In the data rows, zero lies at 7.5, halfway between 7 and 8.
Here are some points, each followed by its number:
10,5,3,5,8,6,8,13,7,8,7,9,9,10,7,5,5,10,11,4,8,7,5,12 0
9,6,4,8,7,11,7,9,6,9,5,13,9,13,7,7,5,9,8,2,9,10,3,12 1
5,7,8,7,8,8,6,4,9,9,4,13,11,7,8,10,14,11,6,5,10,9,6,10 2
9,3,4,8,5,7,10,15,3,4,9,8,9,10,9,6,1,7,10,6,6,6,7,6 3
7,8,6,8,10,11,9,8,8,8,12,5,5,12,5,4,8,5,7,4,7,9,5,8 4
6,9,8,5,4,10,6,7,6,9,9,9,6,6,7,9,4,5,7,9,7,4,10,10 5
9,9,5,5,10,4,4,8,11,6,3,7,10,7,6,11,5,10,9,9,7,4,5,12 6
11,3,4,6,8,4,8,15,6,7,6,7,8,10,8,4,3,9,12,4,6,6,6,9 7
8,8,11,7,9,8,7,4,8,9,3,8,6,6,10,8,12,3,8,12,7,9,12,8 8
10,7,4,6,12,11,6,6,10,8,7,3,5,11,6,11,7,9,7,13,8,7,8,9 9
4,12,13,11,7,11,7,1,11,9,10,6,4,8,5,7,15,5,5,7,13,9,11,7 10
1,11,8,10,4,9,8,4,9,10,12,9,5,3,6,10,14,7,4,7,11,5,11,9 11
13,3,0,5,12,4,7,15,7,4,5,3,9,14,9,9,1,8,13,8,5,4,6,7 12
12,5,4,6,8,7,7,13,6,7,6,7,5,10,9,5,4,5,9,9,6,8,8,10 13
13,2,6,4,11,6,9,13,3,10,4,6,8,12,9,7,3,4,11,8,2,6,5,5 14
5,10,7,9,7,4,6,4,10,10,7,12,11,3,6,9,8,7,7,8,10,6,6,10 15
12,5,6,1,10,6,7,8,6,10,5,9,10,10,10,7,5,5,10,7,4,6,8,8 16
8,5,7,8,12,8,8,8,10,6,11,7,6,10,7,3,8,11,6,9,3,6,4,3 17
9,9,10,11,9,9,4,7,11,6,4,3,3,9,7,9,8,8,7,15,11,9,11,8 18
7,8,6,6,10,9,8,6,10,8,11,7,7,8,8,3,10,7,4,9,4,5,4,6 19
13,5,10,5,10,11,7,7,5,8,5,4,6,11,9,7,8,3,8,15,5,10,10,5 20
7,9,7,2,9,8,8,8,7,10,10,6,9,9,9,7,15,4,6,7,6,6,8,6 21
11,8,10,3,8,5,6,6,9,9,3,11,10,8,10,8,5,5,10,9,5,6,7,9 22
10,6,8,7,8,4,6,12,10,7,5,9,8,7,6,5,4,8,10,8,6,4,5,10 23
7,5,6,11,10,9,8,9,10,4,12,8,9,11,8,1,12,13,5,7,5,8,2,2 24
9,5,3,11,9,11,8,9,6,8,7,11,8,12,6,7,7,10,9,1,8,9,2,12 25
8,10,4,3,9,5,5,7,11,6,2,8,12,11,8,10,4,10,10,9,9,5,7,12 26
13,4,3,4,12,3,8,12,6,6,8,6,9,11,10,4,0,7,10,10,2,4,4,6 27
13,4,4,5,8,5,7,13,6,6,5,7,8,10,9,4,3,7,12,7,6,6,8,10 28
4,11,5,12,9,8,5,3,13,4,8,4,6,9,7,11,15,13,5,10,14,9,11,5 29
12,6,8,2,9,4,5,7,8,8,4,10,10,9,10,6,4,5,10,9,4,5,9,8 30
12,5,3,7,12,7,4,9,8,6,3,3,5,11,8,12,6,8,11,15,8,6,10,8 31
5,10,10,10,5,8,10,3,12,10,9,8,4,4,6,8,13,7,6,8,12,8,12,8 32
12,7,13,7,8,10,5,3,9,8,3,7,4,10,10,6,9,4,6,15,5,8,10,6 33
5,10,8,7,4,8,7,7,7,10,8,8,7,4,6,8,6,6,7,7,9,4,8,11 34
12,4,2,9,9,9,9,13,3,8,7,7,6,13,7,7,3,6,10,4,5,9,2,11 35
9,5,5,8,8,9,8,9,8,10,6,8,8,9,6,6,7,12,9,4,8,7,6,12 36
12,5,3,5,10,6,9,13,4,7,8,6,7,14,8,5,0,3,12,4,4,6,3,7 37
13,0,5,6,10,6,7,13,5,6,2,8,10,13,10,5,5,9,11,6,5,9,5,7 38
4,11,12,7,9,8,9,4,10,8,10,5,6,7,9,7,15,5,6,8,10,8,15,3 39
5,4,5,9,4,9,9,12,4,10,11,10,8,8,7,8,6,11,6,3,8,7,5,7 40
10,11,8,5,9,5,3,6,11,9,0,6,8,7,5,11,5,7,10,13,12,6,9,11 41
12,4,3,6,10,7,9,14,4,8,9,6,6,13,7,6,1,4,12,4,5,7,3,8 42
9,4,7,5,9,8,8,8,8,9,5,12,11,10,9,6,10,13,9,3,8,8,6,9 43
8,5,13,7,10,11,8,4,9,9,7,4,3,8,7,7,15,8,6,12,7,9,12,5 44
12,6,1,4,9,7,7,12,4,6,7,7,9,15,9,6,0,3,11,4,4,7,4,8 45
9,4,1,7,9,7,8,11,9,6,6,7,10,13,7,10,7,15,9,4,9,7,3,9 46
10,8,11,7,10,7,5,4,9,11,4,11,8,6,8,7,3,6,7,15,6,4,5,9 47
8,9,5,7,9,5,4,6,11,7,2,5,8,8,9,10,9,7,9,14,10,5,13,11 48
7,7,9,4,9,8,8,7,8,7,9,5,8,9,8,5,12,6,6,6,4,8,7,5 49
9,4,3,8,5,6,8,15,3,5,10,7,9,10,9,6,2,7,9,6,6,7,6,5 50
12,6,10,3,9,7,5,8,6,10,1,9,9,7,8,6,4,3,9,11,5,7,7,10 51
5,7,9,7,7,7,8,6,10,9,4,11,12,7,8,8,14,11,8,2,10,8,6,8 52
4,7,6,10,10,8,8,3,10,9,10,9,7,6,6,8,13,10,5,8,7,6,6,7 53
7,10,9,7,8,4,6,5,10,9,5,11,10,4,7,6,4,5,7,9,7,3,4,10 54
7,6,10,5,10,10,8,5,8,9,9,7,6,9,7,5,12,7,5,8,5,8,7,7 55
8,6,4,6,12,7,8,11,12,4,10,2,8,13,8,6,9,12,8,8,6,6,7,6 56
7,11,12,9,5,7,5,8,6,9,5,8,5,2,7,9,5,2,7,13,9,4,11,9 57
6,6,4,13,9,14,8,8,9,4,10,7,6,13,5,2,15,13,6,1,9,11,3,7 58
5,6,5,10,9,8,7,4,10,9,8,11,9,7,7,7,11,13,5,7,8,8,2,8 59
5,11,7,9,11,7,6,5,12,4,10,1,6,8,7,10,15,8,8,13,13,4,14,3 60
4,8,6,10,9,5,8,7,10,10,8,9,9,4,5,9,14,10,8,5,12,5,9,11 61
5,14,9,10,10,6,5,4,13,7,7,5,7,6,5,12,13,9,7,11,13,5,12,8 62
4,12,11,7,10,6,8,4,10,8,11,6,8,6,7,7,15,5,7,7,10,6,13,4 63
8,4,4,8,10,7,8,8,8,10,8,11,11,9,7,7,6,13,7,5,6,7,0,7 64
1,11,13,12,4,10,10,4,9,8,14,4,2,3,6,8,15,6,4,11,12,6,15,2 65
9,5,4,5,7,6,8,14,3,5,11,5,7,10,10,6,1,5,10,8,4,3,8,6 66
8,11,7,5,6,8,7,5,9,9,7,12,8,9,7,7,3,3,8,5,8,6,5,13 67
8,7,11,9,11,14,7,0,9,10,8,5,2,9,6,7,8,7,3,15,5,7,7,5 68
9,6,5,6,5,7,9,12,4,8,11,6,6,10,9,8,1,2,8,9,5,5,10,7 69
5,11,12,7,3,7,6,7,9,9,8,10,7,3,5,7,4,6,5,8,9,4,7,10 70
12,5,5,6,9,9,7,8,7,4,6,9,6,12,8,6,4,6,10,6,4,6,4,11 71
6,9,14,8,9,10,7,1,11,11,6,6,5,6,7,8,15,6,5,11,9,9,13,5 72
10,3,4,5,9,7,9,11,5,9,4,10,10,11,9,8,6,9,9,4,6,9,5,7 73
10,5,4,6,6,5,8,15,3,7,10,7,8,9,10,5,0,5,10,8,5,3,8,6 74
8,2,8,6,9,8,8,8,7,9,6,12,12,10,7,8,9,12,8,3,7,9,2,9 75
11,5,3,6,11,4,8,11,6,6,8,9,9,10,10,4,1,5,9,10,4,4,4,5 76
2,12,9,11,7,9,9,1,11,9,12,8,5,6,6,8,15,4,5,5,11,8,11,9 77
5,10,13,10,9,9,6,1,11,10,9,9,5,5,6,6,11,7,3,14,8,7,8,6 78
11,5,9,9,11,8,5,6,7,7,5,6,4,9,8,7,6,5,7,15,5,6,7,6 79
12,8,9,7,7,6,6,7,8,9,3,9,6,6,8,7,4,5,10,12,9,6,10,11 80
5,10,7,9,7,9,7,5,9,10,7,12,9,7,4,8,9,7,7,1,10,6,4,13 81
12,3,4,6,11,4,9,15,6,8,6,5,8,10,8,4,2,7,12,5,5,5,7,9 82
9,4,2,10,8,9,9,13,4,8,9,10,9,15,7,7,4,8,9,0,7,11,1,8 83
6,9,2,7,9,5,5,5,11,8,6,7,10,8,7,13,11,11,8,7,12,6,10,12 84
11,3,1,11,8,9,8,14,3,6,8,9,8,15,8,7,3,7,9,1,6,11,1,7 85
5,9,7,11,8,9,7,7,9,8,7,11,9,8,5,8,10,11,8,0,12,9,3,11 86
7,9,8,7,9,7,6,5,10,12,6,10,7,5,5,8,10,8,7,7,12,6,9,12 87
10,8,9,10,10,12,7,6,6,7,7,6,2,11,6,7,9,3,6,12,8,9,9,8 88
3,13,12,9,3,9,6,4,10,11,10,8,6,1,5,9,11,5,4,10,11,5,13,9 89
9,6,11,9,9,13,8,4,9,10,8,4,1,9,5,6,10,9,5,13,8,8,9,9 90
0,13,9,12,3,9,7,7,9,5,15,8,7,3,7,6,15,8,5,7,12,6,11,5 91
4,9,8,8,8,9,8,2,9,9,8,11,9,6,8,9,15,9,5,5,10,9,9,8 92
12,6,0,4,10,6,5,12,7,7,4,3,7,12,9,11,2,7,12,12,7,5,8,10 93
9,7,8,7,9,4,6,8,10,7,6,11,10,5,8,6,3,6,7,11,3,4,2,8 94
6,7,10,10,9,11,7,4,10,8,8,6,3,6,6,7,14,8,5,11,9,8,12,9 95
4,12,6,9,10,6,7,6,12,5,9,2,5,9,7,10,15,9,7,11,12,5,15,4 96
13,3,0,4,12,2,8,15,6,3,5,3,8,13,9,9,1,9,13,9,5,4,6,7 97
9,9,3,9,10,5,4,7,9,7,3,6,7,9,8,11,8,7,10,12,11,6,12,10 98
10,7,10,3,9,6,7,6,11,7,5,10,8,9,10,5,10,7,8,10,5,7,7,8 99
8,7,9,5,11,8,9,9,8,6,9,5,8,11,8,4,11,8,7,6,4,8,7,4 100
11,5,6,6,10,5,6,7,8,7,7,9,9,9,9,5,2,7,8,10,2,3,4,8 101
5,8,6,12,8,10,8,6,9,8,7,12,9,9,5,7,11,11,7,0,12,8,3,11 102
6,7,3,10,6,6,7,8,9,8,7,10,11,7,7,8,13,12,9,3,12,7,6,10 103
8,6,6,8,9,9,8,9,9,5,10,5,5,8,6,3,11,10,7,7,8,7,8,8 104
13,1,3,7,9,3,9,15,4,6,5,7,8,11,8,4,1,7,13,7,6,6,6,8 105
4,11,5,9,7,11,7,6,9,6,11,7,8,10,7,4,15,5,5,3,11,8,7,8 106
9,4,3,8,10,10,8,11,6,8,7,9,7,13,7,7,5,7,10,2,6,9,3,11 107
8,7,3,6,12,7,7,10,11,4,10,2,7,13,7,7,9,11,8,8,6,7,7,5 108
12,5,12,11,8,8,6,9,9,6,4,5,3,8,5,4,7,7,9,15,8,7,9,7 109
5,13,8,7,8,6,5,4,14,8,7,6,8,5,5,12,11,9,7,10,14,5,11,10 110
7,10,12,6,7,6,6,6,11,10,4,10,7,3,5,6,7,7,8,8,10,5,8,13 111
7,7,2,7,12,9,6,8,10,7,8,4,8,11,7,11,12,12,7,8,8,6,6,8 112
7,8,2,7,11,9,5,7,10,7,9,3,7,10,6,10,11,11,7,10,8,5,7,8 113
12,3,0,6,11,4,6,14,8,2,4,5,10,12,9,8,2,11,12,9,5,4,6,9 114
11,7,10,11,8,9,5,9,7,6,4,6,4,8,6,4,6,5,8,14,8,9,9,9 115
8,7,5,9,4,5,7,9,10,6,4,11,12,7,6,5,9,12,10,4,12,7,7,11 116
13,3,3,6,10,3,7,15,4,6,7,6,8,11,9,5,1,7,12,6,5,5,5,8 117
8,6,8,4,11,8,8,7,8,7,9,7,8,11,7,5,11,7,6,8,5,8,8,6 118
4,11,7,10,10,4,7,6,12,5,9,2,6,7,7,10,15,9,7,10,12,4,13,4 119
4,11,5,10,6,8,8,2,8,11,10,12,8,6,5,10,13,4,8,1,14,7,9,11 120
9,11,9,9,6,12,7,3,9,6,10,9,4,11,7,5,8,4,5,9,5,9,8,9 121
9,4,7,7,8,6,6,9,8,8,3,11,11,9,9,7,7,10,8,5,8,8,5,9 122
4,11,13,12,7,8,9,4,12,8,10,5,4,4,5,6,14,6,6,11,13,8,13,6 123
12,3,1,8,11,5,6,14,8,5,4,4,9,13,7,9,4,12,11,9,7,6,5,9 124
4,7,9,9,6,6,7,9,8,7,10,9,8,3,6,7,7,7,8,8,6,3,8,8 125
6,4,6,12,12,10,8,7,10,4,11,6,8,9,7,3,13,13,5,8,4,6,4,4 126
10,8,3,5,10,6,5,8,9,9,4,5,7,8,8,12,5,7,10,12,10,5,8,12 127
11,3,0,7,10,5,7,14,8,4,5,5,11,15,9,8,4,13,12,6,8,8,5,7 128
11,9,12,11,8,13,6,3,8,6,7,6,2,10,6,5,8,4,7,12,8,8,7,8 129
13,2,9,7,11,10,9,11,4,6,5,2,4,14,8,5,8,5,8,14,3,9,9,2 130
11,4,6,7,8,6,6,11,7,9,4,8,8,8,5,6,5,8,10,7,8,6,6,11 131
8,4,9,6,12,10,8,9,9,5,7,6,7,10,7,4,13,11,7,6,4,9,7,4 132
10,7,5,6,11,3,4,10,10,5,4,6,10,9,7,9,4,9,11,10,6,4,6,10 133
5,10,6,7,10,5,4,5,12,7,3,8,10,6,5,11,9,11,9,8,12,4,8,11 134
5,9,7,11,7,8,7,2,10,9,7,11,8,6,8,8,12,10,4,9,10,8,8,7 135
12,3,6,4,9,6,7,11,7,7,4,10,10,11,10,6,6,9,10,9,4,7,6,8 136
10,5,3,9,8,10,9,10,5,8,8,9,9,13,6,7,5,9,8,0,9,10,1,9 137
3,10,8,8,6,8,6,6,10,5,11,9,10,7,9,7,15,7,7,4,11,9,10,4 138
4,9,12,7,8,9,8,1,11,11,7,8,6,5,8,9,15,6,4,9,10,8,12,6 139
9,2,6,6,9,7,8,9,7,10,5,12,10,10,8,8,8,12,8,2,7,10,4,8 140
12,5,4,5,11,6,7,9,5,9,5,9,7,10,9,7,1,6,8,10,4,5,4,8 141
11,8,5,7,8,8,6,8,8,7,6,10,6,10,7,6,3,4,9,5,5,6,5,11 142
3,10,10,8,10,6,8,5,11,6,11,6,8,6,8,6,15,6,6,6,9,7,13,3 143
9,7,12,8,10,13,8,1,9,10,9,6,1,8,6,7,8,8,3,15,6,7,7,5 144
5,7,5,12,7,9,7,7,8,8,6,12,9,8,5,7,11,12,7,0,11,9,4,11 145
4,7,6,6,4,9,9,10,7,8,10,8,7,6,6,7,8,8,5,6,8,5,8,8 146
8,6,6,4,6,9,8,8,7,10,6,11,12,12,9,7,11,9,7,4,7,11,5,6 147
9,4,2,8,6,6,8,14,6,6,10,8,10,12,7,4,8,12,10,3,8,11,4,6 148
8,7,6,6,9,5,6,5,7,9,3,9,9,7,10,9,10,3,8,9,9,7,11,9 149
13,6,11,4,9,8,5,7,6,11,0,8,7,8,8,10,5,2,9,14,6,8,9,10 150
6,4,6,8,4,9,10,13,5,8,9,10,9,9,8,6,5,11,8,4,8,7,6,7 151
1,11,7,10,6,10,7,8,9,6,14,5,5,4,7,5,15,7,5,6,10,5,13,5 152
12,8,2,3,9,6,4,7,10,5,4,7,10,12,10,10,2,9,11,12,6,3,8,10 153
12,3,6,3,12,5,8,13,4,9,4,6,9,11,9,8,3,4,10,8,3,7,6,6 154
4,12,9,9,3,10,6,6,9,5,13,8,4,5,8,5,9,5,4,10,6,6,11,7 155
10,6,11,8,10,15,8,5,6,8,7,4,1,14,6,6,8,5,6,9,7,11,8,8 156
11,2,6,4,9,6,8,14,5,8,5,8,11,12,10,5,6,8,11,4,5,9,4,6 157
5,11,13,12,9,11,7,3,11,9,9,7,4,4,4,6,13,8,5,11,12,8,11,8 158
12,6,2,6,11,6,5,8,8,7,3,5,6,11,9,12,5,8,11,12,9,5,9,11 159
9,5,2,4,12,7,7,12,10,5,7,3,9,12,7,8,5,10,11,8,6,6,7,8 160
4,10,13,12,9,8,8,1,11,8,9,7,4,6,7,7,15,9,4,15,10,7,10,2 161
9,7,11,11,10,15,7,4,7,10,8,6,1,11,6,7,9,5,5,11,8,10,8,8 162
0,12,8,15,4,10,8,5,8,8,15,6,4,3,6,9,15,7,3,8,12,7,13,4 163
3,9,10,8,8,7,8,2,10,10,8,11,9,5,9,10,15,9,5,6,12,9,11,5 164
8,8,3,7,8,11,8,7,6,11,6,11,7,12,7,9,5,7,8,2,8,10,3,12 165
7,10,12,13,8,12,7,4,8,6,6,6,4,10,5,6,11,2,6,11,11,9,11,6 166
5,8,8,6,12,9,8,3,9,10,8,8,7,6,7,9,15,8,6,7,7,7,9,7 167
13,2,5,4,11,6,9,15,4,7,4,7,10,13,9,6,4,7,12,6,3,7,5,6 168
7,8,6,5,6,8,7,4,8,12,5,13,11,8,9,10,12,8,6,4,11,10,6,11 169
12,6,7,4,10,8,6,8,5,9,6,8,8,11,11,7,7,3,8,11,4,9,9,8 170
5,8,2,9,9,8,5,6,12,4,6,7,8,10,7,10,12,15,9,8,12,8,7,9 171
3,11,7,9,9,6,6,3,13,8,7,5,8,6,6,13,14,9,7,10,14,6,10,8 172
New points follow, each followed by the numbers of its two nearest points above, nearest first.
7,9,14,12,3,10,6,7,6,7,7,7,3,4,6,6,6,2,5,14,10,7,12,7 57 166
8,5,9,5,11,11,8,6,8,9,8,7,6,8,8,7,12,8,6,9,5,8,7,8 55 118
3,14,10,11,7,9,7,2,10,10,9,9,6,6,4,9,14,4,5,4,13,8,8,9 77 10
5,9,0,10,8,7,6,8,11,3,10,5,9,10,7,9,15,13,5,7,12,8,8,6 171 29
4,11,3,8,8,5,5,4,12,8,4,8,10,6,7,14,13,12,9,7,13,6,9,11 84 134
4,10,8,8,3,10,7,7,6,11,10,8,6,4,6,10,9,7,5,9,11,6,10,9 34 11
9,8,5,6,10,11,8,8,6,12,7,8,7,11,6,9,4,4,8,3,7,6,3,13 165 142
4,9,12,10,10,8,9,1,10,7,12,5,4,6,7,7,15,8,5,13,9,5,13,2 161 39
8,3,7,6,11,10,7,9,9,5,9,6,8,11,8,2,14,11,6,5,4,9,4,5 132 100
6,9,5,8,8,5,6,4,10,9,8,11,9,5,8,8,9,7,7,8,8,6,7,9 15 135
11,6,4,7,10,7,7,6,8,4,10,8,6,10,12,4,4,8,7,12,1,5,5,5 101 76
14,5,7,3,10,8,7,8,4,10,5,7,6,12,11,9,4,2,8,13,3,8,8,8 170 20
3,9,8,11,4,13,7,5,5,10,10,9,5,6,7,10,12,9,4,8,11,8,11,8 11 135
10,6,7,5,11,9,7,7,7,11,7,8,6,9,8,7,3,7,6,13,5,5,3,9 141 101
8,5,0,5,9,6,8,13,9,6,7,7,12,13,7,10,7,15,9,3,9,6,2,9 46 128
4,11,10,12,8,13,7,1,8,9,11,7,3,9,5,8,15,6,5,7,12,9,10,7 10 77
10,5,6,7,10,8,8,9,9,11,5,8,7,7,5,8,7,10,9,5,8,5,5,12 36 131
11,7,3,3,9,5,5,7,11,5,4,6,10,12,10,9,4,11,11,11,6,3,7,10 153 133
10,7,7,8,8,8,7,8,9,6,6,9,8,11,6,5,3,5,9,6,4,6,4,11 142 71
4,10,12,10,9,8,9,0,11,11,10,8,5,4,6,6,12,7,4,12,8,5,8,6 78 161
11,6,3,9,11,8,5,9,8,6,3,3,6,10,8,10,6,8,10,14,8,5,9,9 31 159
10,7,11,9,9,9,5,4,9,7,4,8,5,7,7,6,5,6,6,15,6,5,7,6 79 47
3,12,13,8,4,10,7,5,8,10,11,8,5,2,5,9,9,4,3,9,10,6,10,10 89 11
7,6,2,8,9,7,5,6,11,6,3,9,11,10,7,11,9,15,8,6,11,8,6,11 171 84
8,6,5,11,8,9,7,8,7,7,7,10,8,10,6,6,7,8,8,3,8,7,3,10 25 36
9,8,1,3,8,6,7,11,9,6,6,6,10,12,7,9,6,9,9,7,9,6,5,10 160 0
5,10,8,8,3,8,6,7,6,9,8,10,9,4,7,9,6,6,6,7,10,5,8,10 34 70
5,10,7,8,7,6,6,1,10,10,8,11,9,5,7,8,10,7,6,8,10,5,7,9 15 135
5,5,7,11,6,12,7,10,8,6,10,8,6,9,6,5,10,12,5,7,7,8,6,7 104 146
12,6,7,1,9,4,5,7,7,7,4,10,10,9,9,6,6,6,10,9,3,5,7,8 30 16
5,9,9,8,5,12,8,7,7,7,14,6,4,7,7,5,8,6,5,8,7,6,10,7 155 146
9,7,6,5,5,7,7,12,4,7,9,7,7,9,9,8,1,3,8,9,5,4,9,9 69 66
11,6,9,9,8,8,5,10,7,8,3,8,5,7,8,7,5,5,11,13,9,7,11,11 80 115
10,3,5,4,9,8,8,10,6,9,3,11,9,11,10,7,6,9,10,6,6,8,4,9 73 136
6,10,11,11,9,8,9,4,11,8,10,4,3,6,6,6,15,8,7,11,13,6,15,4 123 39
7,6,0,7,8,9,6,9,10,5,7,7,10,13,7,10,9,13,8,6,10,9,5,9 46 171
7,8,5,8,4,10,7,10,3,10,8,9,6,6,8,10,4,4,8,9,8,6,10,10 5 34
4,8,7,11,5,7,7,10,7,7,9,10,7,4,6,7,7,9,8,7,9,5,7,8 125 146
8,10,8,4,8,6,5,4,11,10,5,12,9,5,7,7,3,7,6,10,5,3,4,11 54 47
13,5,1,3,10,6,4,10,9,3,3,6,10,12,9,10,3,9,11,11,5,5,8,10 153 93
8,7,0,4,8,7,6,10,8,6,6,6,9,12,8,10,6,8,8,8,9,7,7,10 160 127
10,3,0,5,10,5,8,14,9,4,5,6,10,14,9,9,4,14,12,4,7,7,4,8 128 46
8,8,7,8,9,8,5,3,11,5,10,9,7,9,10,3,7,6,4,13,3,6,6,5 19 17
7,9,4,7,10,8,8,8,10,7,14,5,8,9,7,4,8,7,5,8,5,5,4,5 19 17
12,2,5,3,11,5,9,14,3,7,4,7,9,13,9,6,4,6,11,6,4,8,6,6 168 154
4,11,12,9,3,9,7,5,9,10,10,9,5,2,6,9,9,4,4,10,10,5,12,10 89 11
11,3,3,6,7,4,8,15,6,6,7,9,10,12,7,4,4,10,12,4,7,8,5,8 7 0
9,4,1,6,11,7,7,12,10,4,6,5,10,13,7,9,7,15,9,5,9,7,3,9 46 128
5,11,6,10,8,8,7,3,13,6,9,5,6,8,8,10,15,11,6,10,13,9,13,7 29 172
6,10,4,10,7,9,7,3,7,10,6,11,7,8,7,10,12,4,9,4,12,8,8,12 120 81
0,11,15,13,5,9,10,5,9,7,14,3,2,3,5,7,15,7,4,11,12,5,15,1 65 163
5,9,8,8,7,6,7,6,11,6,8,9,11,8,7,6,15,9,6,5,9,10,10,6 138 92
12,5,0,5,12,6,5,12,7,6,4,3,7,12,8,12,2,8,11,12,6,6,5,10 93 159
14,2,10,7,11,9,8,10,4,9,6,3,4,13,10,7,7,4,8,14,3,10,9,3 130 20
4,10,9,9,10,9,6,1,12,8,11,8,6,6,5,6,12,8,4,12,7,5,8,6 78 53
11,4,4,9,7,3,8,15,6,6,5,8,8,9,5,6,3,8,12,5,7,8,5,8 7 105
8,7,11,11,5,10,5,10,6,7,7,5,4,6,6,6,3,3,7,14,7,7,10,7 115 57
5,9,5,6,1,9,8,10,5,9,9,10,9,7,8,9,6,7,5,5,9,7,7,10 146 34
9,6,5,7,9,4,4,10,11,5,3,6,10,8,6,8,4,10,10,9,8,6,5,10 133 6
5,8,4,9,9,8,8,3,9,9,9,9,6,6,8,6,11,7,6,11,7,6,8,7 53 135
6,8,12,9,8,9,6,1,11,9,8,7,5,6,7,6,7,7,3,14,6,6,6,7 78 144
10,5,0,6,9,4,8,15,8,3,8,4,11,15,8,7,7,14,10,4,9,8,4,5 128 46
9,7,9,7,9,4,7,8,9,7,6,10,9,5,8,6,3,5,8,11,5,3,3,8 94 54
9,8,7,4,9,5,6,7,6,10,1,10,9,7,9,9,8,3,11,10,7,7,10,10 149 22
4,5,6,11,5,11,9,10,6,10,10,11,7,9,5,8,7,13,6,4,8,7,4,8 40 151
6,5,7,13,8,10,8,8,11,5,10,7,5,9,6,4,15,12,6,6,10,8,9,8 104 126
7,7,9,12,9,9,8,6,10,6,9,4,4,8,5,4,15,10,7,9,11,7,12,5 95 104
4,9,12,7,4,7,6,9,10,8,8,9,8,3,6,6,4,5,7,8,6,4,6,10 70 125
8,7,10,6,11,11,9,5,7,9,10,6,6,9,7,7,12,7,4,8,5,8,6,6 55 118
8,5,5,5,12,7,8,7,9,9,8,8,7,9,7,6,5,8,7,8,4,3,3,8 101 141
7,9,8,8,9,13,9,5,7,8,10,6,4,12,5,6,9,5,6,5,8,9,6,8 4 121
7,9,8,5,7,5,6,5,8,11,3,11,10,5,9,9,11,6,9,7,10,7,9,10 149 87
9,9,6,8,7,11,6,4,9,5,9,10,5,12,9,5,7,4,6,7,7,8,6,8 121 142
10,4,5,4,7,6,9,10,6,9,5,10,11,12,9,7,6,10,9,2,6,10,4,7 73 140
5,9,12,10,7,7,8,5,11,7,10,4,3,6,7,6,15,7,8,11,13,7,15,4 123 39
7,6,2,10,9,5,5,10,11,3,4,8,11,9,7,10,9,15,10,7,11,6,6,9 171 46
8,5,6,9,8,9,8,11,9,6,9,7,7,9,6,4,9,12,7,5,7,7,5,8 104 36
9,5,5,7,10,9,10,10,5,10,9,8,7,13,6,7,4,6,9,0,5,7,3,9 107 137
8,11,10,7,6,4,5,7,10,10,4,10,9,3,5,7,5,4,9,6,12,4,7,14 111 54
5,12,4,5,8,9,8,5,8,11,10,8,8,7,6,9,13,3,7,2,11,5,8,11 120 81
9,9,11,11,8,15,7,0,9,11,7,7,0,11,4,8,10,5,4,9,8,10,7,9 162 129
8,7,8,7,9,9,8,9,9,7,11,6,5,9,6,5,10,7,8,7,8,7,8,9 104 4
6,9,9,5,8,6,7,4,9,11,5,9,9,5,9,10,13,4,8,8,10,7,11,10 149 87
8,3,3,8,10,6,9,10,7,8,9,10,10,10,7,6,4,11,7,5,5,7,1,6 64 73
6,7,6,11,7,6,7,10,9,7,7,11,9,6,5,6,14,12,9,3,13,7,7,10 103 61
12,8,2,2,8,5,4,7,10,4,4,7,9,11,10,9,2,9,9,11,6,3,8,10 153 26
11,4,4,5,10,5,7,10,5,8,7,8,7,10,9,7,1,5,9,10,3,4,4,8 141 76
7,12,6,5,9,6,4,5,14,6,5,7,10,8,5,9,8,10,7,8,11,6,7,11 134 6
7,8,9,8,6,6,6,4,8,9,3,11,10,7,9,9,13,6,9,8,12,9,10,9 149 2
5,12,8,9,6,13,6,4,9,9,10,10,6,9,4,7,8,4,5,4,9,8,4,12 81 121
6,10,6,7,8,5,6,6,14,7,4,7,11,6,5,11,9,12,8,7,11,6,7,11 134 84
6,8,6,7,11,10,8,5,10,7,10,7,6,8,7,4,11,8,6,9,4,5,5,6 19 55
9,7,11,9,5,7,6,10,6,7,7,7,6,5,7,7,5,3,9,10,9,4,11,8 57 80
6,10,6,10,5,8,7,8,10,6,8,9,9,7,7,5,13,10,8,5,13,8,9,10 103 116
12,9,2,3,9,4,4,7,9,4,4,8,10,11,10,9,3,8,10,11,7,4,8,11 153 26
5,10,15,8,9,10,6,2,11,10,7,7,4,5,6,8,14,5,4,12,9,9,10,6 72 139
5,10,12,12,8,14,9,0,9,10,10,7,1,9,5,8,15,5,4,9,12,9,10,7 10 158
9,8,12,11,9,14,7,3,10,9,6,6,2,7,5,6,10,9,4,13,8,9,10,10 90 95
11,6,9,9,9,8,6,9,7,7,4,6,5,7,7,7,6,5,9,14,9,7,10,9 115 109
9,8,5,6,11,11,6,5,10,6,7,3,4,12,7,10,9,10,6,12,8,7,9,8 9 113
0,12,11,15,2,9,9,4,9,7,15,7,4,3,6,8,15,8,3,8,14,9,14,3 163 65
6,6,8,7,10,7,7,6,10,9,5,11,11,8,7,7,15,12,8,3,9,8,6,7 52 2
13,5,3,6,11,6,5,12,7,6,2,4,8,12,8,11,1,8,12,12,6,6,7,8 93 159
1,12,6,13,8,7,7,3,13,4,11,5,7,8,7,11,15,12,5,9,15,9,12,4 29 119
